In the data rows, 128 means zero.
Here is a table of points, one per row:
[ 80 114 152 144 157 137 120 132 122 128 111 161  94]
[ 71 114 157 141 180 143  85 134 118 152  98 152  91]
[ 61 107 160 136 193 134  81 145 113 169 104 155  89]
[ 47  76 165 137 188 128 111 138 103 154 129 159  97]
[ 61  35 181 123 158 106 166 106 105 112 181 115 136]
[ 98  87 168 117  73 120 137 113  91  63 172  91 153]
[144 198  95  92 118 123 105  75 103 128 107  63 234]
[171 217  87 102  78 103 156 165 110 136 111 106 203]
[252 151  91 148  66 148 253  73 213  10 126 169 154]
[255 119  87 130 131 187 108 138 132 147 153 141 164]
[255 115  77 114  87 189 111 137 142 141 155 126 147]
[255 124  80 113  58 161 150 119 136 131 164 123 143]
[255 126  85 137  27 134 194  78 185  88 159 104 139]
[255 162  77 147  38 135 190  57 204  89 165  81 155]
[255 170  72 151  57 142 183  56 216  96 170  80 147]
[255 163  58 142  59 143 181  68 203 107 181 100 139]
[255 152  61 129  67 134 168  77 203 117 189 127 130]
[248 149  60 127  64 139 192  89 192 116 183 131 126]
[131 128 124  77 137 125 131 122 147 131 127  93 150]
[167 156  96  89  87 113 160 146 135 114 134 111 162]
[175 170  84 134  66 133 159 124 153 106 101 142 162]
[188 199  67 143  70 130 172 110 164 124  77 121 135]
[193 178  74 166 110 145 138 111 157 148  81 136 119]
[175 125  98 184 145 147 100 123 109 183 101 162 102]
[136  85 120 180 140 155 112 119 130 148 121 172  75]
[ 91  86 136 178 156 150 110 119 124 148 135 194  44]
[ 35 101 150 187 170 134 105 133 101 158 143 211  50]
[  0 113 164 196 184 113 110 146  88 158 142 225  47]
[  0 105 171 180 193  99 122 154  80 163 140 229  48]
[  0  90 198 174 213 104 130 149  90 136 144 221  48]
[  0  75 212 148 235 103  95 142  84 154 128 181  90]
[  0  87 210 112 242 110  62 148  56 167 115 149 108]
[  0 102 204  80 250 111  56 151  55 178  91 135 123]
[  0 124 208  92 213  96  81 164  59 155  63 146 149]
[  0 121 194  92 188 107  99 165  90 133  60 135 137]
[ 31 128 178  95 184 119  90 146 107 123  45 118 143]
[ 76 116 145 150 159 138 110 131 121 136 106 157  99]
[ 64 109 156 143 188 138  90 139 116 163 108 155  92]
[ 50  73 170 134 202 125  91 149 100 159 127 163  95]
[ 63  32 185 121 160 106 150 112 101 118 177 106 132]
[105 110 178 105  76 114  99 114  78  66 160  72 141]
[152 205  94  83 123 126  91  82  98 125  99  62 243]
[184 233  79  93  72 107 145 156 117 136 103 106 211]
[175 161  96 162  46 124 181 133 140  71  99 181 166]
[157 148 107 151  69 125 174 148 144  83 125 158 139]
[155 136 113 151  85 126 149 162 137  93 135 127 115]
[144 118 130 138  83 108 137 143 130 101 134  90 107]
[150 127 130 116  93 104 112 151 123 113 140  71 122]
[163 137 130 100 103 106 106 159 116 126 141  59 137]
[170 143 127  95 107 102  97 178 133 138 142  50 129]
[184 131 128  76 123 124  94 169 141 149 126  43 134]
[200 145 112  68 134 134 119 162 174 152 115  48 141]
[234 108 105  61 181 179 119 121 196 146 144  71 146]
These points spread out most along one direction. How far along it is each point below, from 0 to 99? 50 is the average, and the first point above lies past it.
[184 131 128  76 123 124  94 169 141 149 126  43 134] 45
[255 170  72 151  57 142 183  56 216  96 170  80 147] 25
[  0 105 171 180 193  99 122 154  80 163 140 229  48] 74
[163 137 130 100 103 106 106 159 116 126 141  59 137] 46
[144 198  95  92 118 123 105  75 103 128 107  63 234] 42
[ 61  35 181 123 158 106 166 106 105 112 181 115 136] 60
[  0 124 208  92 213  96  81 164  59 155  63 146 149] 74
[  0 113 164 196 184 113 110 146  88 158 142 225  47] 73
[157 148 107 151  69 125 174 148 144  83 125 158 139] 42
[193 178  74 166 110 145 138 111 157 148  81 136 119] 40
[255 162  77 147  38 135 190  57 204  89 165  81 155] 24
[255 124  80 113  58 161 150 119 136 131 164 123 143] 32
[152 205  94  83 123 126  91  82  98 125  99  62 243] 42
[ 80 114 152 144 157 137 120 132 122 128 111 161  94] 59
[131 128 124  77 137 125 131 122 147 131 127  93 150] 48
[248 149  60 127  64 139 192  89 192 116 183 131 126] 28
[255 119  87 130 131 187 108 138 132 147 153 141 164] 38
[ 31 128 178  95 184 119  90 146 107 123  45 118 143] 66
[ 91  86 136 178 156 150 110 119 124 148 135 194  44] 61
[255 115  77 114  87 189 111 137 142 141 155 126 147] 35
[150 127 130 116  93 104 112 151 123 113 140  71 122] 46
[255 163  58 142  59 143 181  68 203 107 181 100 139] 26
[ 71 114 157 141 180 143  85 134 118 152  98 152  91] 63
[200 145 112  68 134 134 119 162 174 152 115  48 141] 41
[188 199  67 143  70 130 172 110 164 124  77 121 135] 36
[255 126  85 137  27 134 194  78 185  88 159 104 139] 26
[  0  90 198 174 213 104 130 149  90 136 144 221  48] 75
[252 151  91 148  66 148 253  73 213  10 126 169 154] 26
[155 136 113 151  85 126 149 162 137  93 135 127 115] 44
[ 64 109 156 143 188 138  90 139 116 163 108 155  92] 64
[ 47  76 165 137 188 128 111 138 103 154 129 159  97] 66
[175 125  98 184 145 147 100 123 109 183 101 162 102] 50
[184 233  79  93  72 107 145 156 117 136 103 106 211] 36
[175 161  96 162  46 124 181 133 140  71  99 181 166] 38
[ 76 116 145 150 159 138 110 131 121 136 106 157  99] 60
[234 108 105  61 181 179 119 121 196 146 144  71 146] 39
[ 98  87 168 117  73 120 137 113  91  63 172  91 153] 50
[  0  75 212 148 235 103  95 142  84 154 128 181  90] 77
[170 143 127  95 107 102  97 178 133 138 142  50 129] 45
[ 35 101 150 187 170 134 105 133 101 158 143 211  50] 68
[175 170  84 134  66 133 159 124 153 106 101 142 162] 38
[  0 121 194  92 188 107  99 165  90 133  60 135 137] 70
[  0 102 204  80 250 111  56 151  55 178  91 135 123] 77
[ 63  32 185 121 160 106 150 112 101 118 177 106 132] 61
[167 156  96  89  87 113 160 146 135 114 134 111 162] 41
